In the rows, zero is written as 128.
Each named move below is a turn or a mirror, shown by a few rows before and after it. Which moves, in which order, take the first row of each later pair to the second? The first pair is answered.
move pumit:
[ 74 132 181 110  95 158 125  86 146 131 103  82 119 126 171  84 138 135
 169 148]  ->  [ 76 138 180 103  98 154 120  88 139 126 110  85 124 119 168  76 149 141
 169 153]
[ 78 140 161 137 114 147  97 119 177 112 115  88 119 126 139 106 120 104
 135  96]  ->  [ 79 145 162 118 115 153  93 129 169 122 125  94 124 101 126  97 146 107
 125 105]
[124 130 130 136 126 121 133 155 130 133 131 135 104 116 118 140 138 135
 121 125]  ->  [126 126 119 140 125 117 133 150 140 135 122 132 103 132 120 143 121 138
 122 118]
move Rul:
[162  97 152 137 131 108  79 125 155 153 163 117  56 102 141 119 135 133
 114  84]  ->  [160  93 154 132 129 104  78 118 158 156 161 122  57 104 136 120 136 133
 115  83]
[116 130 131 120 132 119 126 123 165 122 135 115 117 131 138 105 125 108
 152 137]  ->  [124 132 127 105 139 124 115 127 152 120 145 130 120 119 135 111 140 119
 155 140]
[150 132 118 141 128 111 140 149 123 139 131 137 120 128 121 140 123 129
 113 126]  ->  [146 132 115 135 134 109 139 144 128 135 132 138 122 132 120 142 121 131
 116 133]
[124 108  98 108 142 109 163 130 108 135 129 171 162 215 132 173  87 161
 140 147]  ->  [124 104  94 109 144 107 154 134 103 132 132 176 164 212 133 169  96 159
 144 151]
move Gezor:
[112 136 139 144 136 128 131 184 136 121 120 105 153 119 116 156 154 141
 114 121]  ->  [113 134 134 146 141 121 131 185 130 110 118 118 154 124 116 164 148 147
 121 129]
[159 130 146 113 102 122 104 113 119 189 162  97  82 155 177  83  98 132
 132 122]  ->  [183 133 105 108 123 102 153 122 100 195 168 132 101 160 156 106 100 129
 129 139]
[157 152  83 125 141 179 154 123 136 185 130 107 164 107 123 109 177 104
 111 100]  ->  [133 144  79 132 162 191 130 103 106 142 107 138 202 155 139 132 150 129
 147 140]
[ 92 119 165 104 116 135 104 164 123 109 109 104 129  95 101 108 112 134
 152 120]  ->  [113 130 133  92 128 112 161 181 122 133 126 119 128  83  76 114 132 123
 130 117]
move zugel:
[111 125 136 110 136 155  66 135 107  91 125 137 142 103 145 121 159 145
 153 139]  ->  [112 129 134 106 127 167  69 129 110 101 135 136 150 105 150 115 161 140
 152 143]
[114 133 106 118 125 138 157 173 104 125 123 172 177 131 109 136 152 151
  96 153]  ->  [111 133 112 115 120 135 165 167 104 124 124 173 180 134 113 130 160 143
  95 156]
[102 135 140  97 125 176  98 103  92  88 134 137 183  96 158  94 166 139
 168 179]  ->  [152 133 119  79 142 148  78  93  85  95 146 184 145 107 129 125 160 162
 178 165]
[138 135  95 132 146 102 169 128 137 166 141 117 132 126 136 133 156 149
 113 117]  ->  [134 135  93 140 145 105 168 144 134 156 139 110 122 131 130 140 155 155
 114 109]

(2 to 3 moves a pair)
[164 121  89 134 135 108 145 128 132 128 131 130  94 165 102 151 105 120
 115  98]  ->  [ 97 121 124 148 127 146 119 120 141 104 103  86 126 181 141 129  95 122
 126 120]	Gezor, zugel
[132 125 148 125 120 122  76  90 148 102 102 117 116 190 147 124  98 149
 165 130]  ->  [139 146 114 133 114 110 209 142 157 155 122 107 139 133 116 108 142 102
  90 119]	pumit, Rul, Gezor
[128 132 160 127 129 130 132 114 141 138 146 127 105 115 132 106 125 123
 135 132]  ->  [107 130 163 147 131 136 126 131 149 125 136 107 104 122 131 109 125 135
 130 127]	zugel, zugel, zugel
[132 157 112 148 101 129 142 138 167 171 121  91 124 117 119 112  88  82
 102 115]  ->  [132 146 128 136 101 148  80  97 156 146 114  96 118 146 138 110  68 104
 147 129]	zugel, Gezor, Gezor
[ 92 122 134 169 117 147 100 137 141  94  97 102 152 158 135 153  92 139
 132 140]  ->  [133 135 104 118 147 136 103 149  95 111 140 169 148 111 100 159 158 147
 123 162]	Gezor, Rul, Gezor
[116 119 148 162 103 136 130 137 168 131 123  82 120 129 134 118 122 105
 115  95]  ->  [145 126 103 155 126 118 186 143 136 121 126 145 162 158 116 149 118 120
 120 140]	pumit, Gezor, pumit
[144 138 114 123 109 113 151 172 127 150 154 132 126  85 115 148 188 123
 110 115]  ->  [141 122 127 166 100 104 134 137 153 134 118 101 107 167 144 162  97 126
 137  83]	pumit, Gezor, Gezor
[160 125  82 164 126 103 192 149 113 135 151 149  77 146 126 148  93 122
  93 116]  ->  [ 99 145 112 163 108 155 199 160 120 122 146 110 140 115 144 103 125 102
  81 153]	Rul, zugel, zugel
[120 124 155 119 132 140  21 162 114 101 112 115  82 114 121 145 133 173
 140 110]  ->  [129 141  87 128 153 117 158 212  86 118 118 155 160 120  96 175 147 159
 100 155]	Gezor, zugel, Gezor
[108 136 127 115 140 143 120 130 109 121 136 147 153 115 133 125 145 133
 129 153]  ->  [149 127 110 116 138 113 129 112 116 137 134 161 119 142 125 148 118 138
 143 125]	Rul, zugel, zugel
[132 127 132 137 135 109  96 109 120 134  84 102 115 136 135 124 114 143
 129 104]  ->  [126 140 122 117 152 122  93 121  90 117  96 133 141 124 125 128 140 151
 134 134]	pumit, Gezor, Gezor
[167 115 133 135 130 100  83  98 115 112 121 149  81 158 119 145 103 156
 177 113]  ->  [184 126 107 111 141  95 125 114  94 128 140 184 101 123  85 147 148 148
 153 137]	Gezor, pumit, Gezor
[162 124 133  97 131 121  93 122 111 132 148 141  95  96 119 139 170 133
 128 110]  ->  [115 115 154 127 121 142  55 143 107  99 117 111 108 116 130 155 145 152
 134 129]	Gezor, Gezor, zugel
[149 145 117 119 120 108  88 111 144 119 134 130 100 141 136 117 124 143
 137  88]  ->  [129 145  93 137 131 108 122 131 129 104 118 151 145 162 126 146 112 156
 139 120]	zugel, Gezor, Gezor
[127 124 160 117 149 115 114 137 108 125 133 147 108 106 125 128 163 152
 135 117]  ->  [141 128 143 139 152 101 166 154 114 133 138 160 121 116 121 144 147 149
 119 114]	Rul, Gezor, Rul
[106 136 121 121 131 138 117 139 120 132 140 147 148 125 119 127 154 130
 136 176]  ->  [134 131 107 144 127 113 169 136 139 155 147 137 127 139 111 140 134 111
 115 139]	pumit, Gezor, Gezor
[141 118 114 121 141 117  89 151 113 128 134 141  92 104 118 146 146 150
 134 117]  ->  [130 132 113 116 139 132 161 132 112 136 136 143 161  96 127 106 163 118
 132 158]	zugel, zugel, Gezor
